Small tables with named rows and columns. After each table, cells are looked up by row and column.

zubaze =
|  | luze | bosi |
|---|---|---|
| sor | 514 | 578 |
| vugar | 667 | 528 |
| rem | -239 | -79 |
| suk | 378 | 211 |
| geb | 160 | 509 |
| daruna | -221 | -501 |
| zodilu | 631 | 721 |

What is the luze of zodilu in zubaze?
631
What is the luze of sor in zubaze?
514
What is the luze of rem in zubaze?
-239
What is the bosi of zodilu in zubaze?
721
What is the bosi of vugar in zubaze?
528
What is the bosi of suk in zubaze?
211
What is the luze of daruna in zubaze?
-221
What is the luze of vugar in zubaze?
667
What is the luze of suk in zubaze?
378
What is the bosi of geb in zubaze?
509
What is the bosi of daruna in zubaze?
-501
What is the luze of geb in zubaze?
160
What is the bosi of rem in zubaze?
-79
What is the bosi of sor in zubaze?
578

kuf
cols = kabo, tupazaf, vid, gog
lasal: [150, 158, 158, 63]
mep: [158, 159, 144, 84]
mupur: [248, 137, 101, 84]
bisat: [146, 151, 142, 111]
mibag: [157, 163, 97, 76]
devad: [117, 183, 135, 58]
pigeme: [121, 183, 120, 59]
bir: [147, 206, 149, 24]
kofal: [224, 127, 108, 97]
bol: [118, 182, 129, 57]

kofal, tupazaf -> 127
pigeme, kabo -> 121
kofal, kabo -> 224
mep, gog -> 84
mupur, tupazaf -> 137
bisat, vid -> 142
bisat, tupazaf -> 151
bir, gog -> 24
bisat, kabo -> 146
lasal, vid -> 158
mep, vid -> 144
mibag, gog -> 76
mupur, vid -> 101
bol, vid -> 129
lasal, gog -> 63
bol, tupazaf -> 182

Table desola
	vevi	kepet	zikub	kez	tavev	mepe	vivis	zumidir	kilobo
pom	187	33	131	185	109	72	174	114	120
perenug	175	147	113	198	34	149	103	43	104
fodefi	97	99	183	80	46	191	86	31	49
kig	138	96	89	117	118	135	29	122	176
linirab	54	167	127	40	114	196	124	63	181
soz	52	91	103	136	169	88	130	53	40
ziga	167	35	103	189	201	146	61	201	112
vut	193	46	41	149	199	176	196	179	102

What is the vevi of pom in desola?
187
What is the kilobo of ziga in desola?
112
What is the kepet of linirab in desola?
167
What is the vevi of perenug in desola?
175
What is the vivis of ziga in desola?
61
What is the kez of soz in desola?
136
What is the tavev of vut in desola?
199
What is the kez of perenug in desola?
198
What is the kilobo of fodefi in desola?
49
What is the vevi of vut in desola?
193
What is the zikub of linirab in desola?
127
What is the kepet of kig in desola?
96
What is the kilobo of soz in desola?
40
What is the zumidir of ziga in desola?
201

fum:
          kur   kel  gekota  dofo   tun   bag   mim   kov  dezoroz
pog      2.42  4.57    3.07  5.23  4.87  4.06  4.86  4.21     4.00
baf      3.34  4.71    3.99  2.29  7.25  3.84  6.91  5.77     6.75
saf      5.43  3.34    5.54  3.32  3.69  1.48  1.10  3.43     0.33
mog      1.72  4.44    4.61  2.44  8.14  6.63  7.94  4.10     6.75
fefeg    3.81  2.93    5.38  2.59  5.47  4.49  4.52  3.43     4.92
faravug  6.59  3.20    3.07  3.17  1.91  3.41  4.86  4.54     5.83
bofol    3.58  2.11    3.53  4.20  4.58  5.13  1.44  4.65     3.08
zuvo     4.50  4.30    5.38  2.88  3.69  4.49  3.84  3.99     4.61

What is the dezoroz of baf in fum?
6.75
What is the mim of faravug in fum?
4.86
What is the mim of mog in fum?
7.94
What is the kel of baf in fum?
4.71
What is the kov of pog in fum?
4.21
What is the kov of bofol in fum?
4.65
What is the dezoroz of mog in fum?
6.75
What is the kur of mog in fum?
1.72
What is the mim of baf in fum?
6.91
What is the kel of mog in fum?
4.44
What is the kov of zuvo in fum?
3.99
What is the mim of fefeg in fum?
4.52
What is the gekota of faravug in fum?
3.07
What is the kov of saf in fum?
3.43
What is the gekota of pog in fum?
3.07
What is the dofo of baf in fum?
2.29
What is the dezoroz of saf in fum?
0.33

Table zovis
,bekov,kek,gimag,berevi,lag
zeg,0.4,0.7,0.8,0.6,0.9
sani,0.4,0.7,0.5,0.7,0.8
zes,0.8,0.4,0.7,0.6,0.6
teb,0.6,0.6,0.7,0.3,0.2
nosu,0.5,0.5,0.6,0.4,0.6
sim,0.7,0.8,0.4,0.5,0.7

kek of nosu: 0.5
bekov of nosu: 0.5
lag of sani: 0.8
gimag of zeg: 0.8
bekov of sani: 0.4
bekov of sim: 0.7
kek of zeg: 0.7
bekov of teb: 0.6
gimag of sani: 0.5
berevi of nosu: 0.4
berevi of zes: 0.6
kek of sim: 0.8
gimag of sim: 0.4
kek of teb: 0.6
berevi of sim: 0.5
kek of sani: 0.7
kek of zes: 0.4
lag of zeg: 0.9
bekov of zeg: 0.4

vid.tsv
	mavid	feg	zep	maf	fosubi	bul
ginefuz	453	593	536	663	112	740
zuloto	500	484	490	471	552	463
ruda	516	447	475	416	678	377
tanugi	508	467	484	448	603	429
feveg	537	391	454	331	885	251
motivag	495	445	419	511	489	514
semo	491	481	481	480	514	482
vaz	387	329	343	267	762	299

feg of motivag is 445
zep of feveg is 454
bul of ruda is 377
mavid of semo is 491
zep of tanugi is 484
zep of vaz is 343
bul of ginefuz is 740
zep of ruda is 475
feg of ruda is 447

sofusif =
fields: kon, kefub, sutun, norose, sonezi, bam, sesabeg
garuzu: [163, 189, 92, 85, 59, 74, 166]
zel: [166, 151, 144, 179, 129, 88, 75]
tunekit: [139, 198, 78, 94, 65, 62, 185]
sesa: [61, 114, 24, 50, 213, 213, 104]
norib: [174, 218, 81, 64, 56, 100, 191]
feloru: [128, 69, 81, 129, 44, 183, 111]
besi: [131, 132, 166, 78, 171, 150, 134]
salit: [147, 136, 144, 128, 97, 212, 127]
pimugir: [140, 194, 76, 92, 53, 51, 185]
luk: [141, 141, 19, 120, 78, 65, 159]
rop: [125, 58, 93, 122, 19, 190, 100]
zuz: [138, 66, 101, 121, 53, 194, 106]
mikapor: [74, 112, 45, 58, 191, 195, 110]
dabu: [125, 83, 164, 98, 117, 113, 82]

kon of feloru: 128
sesabeg of mikapor: 110
sesabeg of luk: 159
sutun of luk: 19
kon of norib: 174
norose of besi: 78
sesabeg of zel: 75
sutun of garuzu: 92
kon of sesa: 61
sutun of zel: 144
kefub of mikapor: 112
sutun of salit: 144

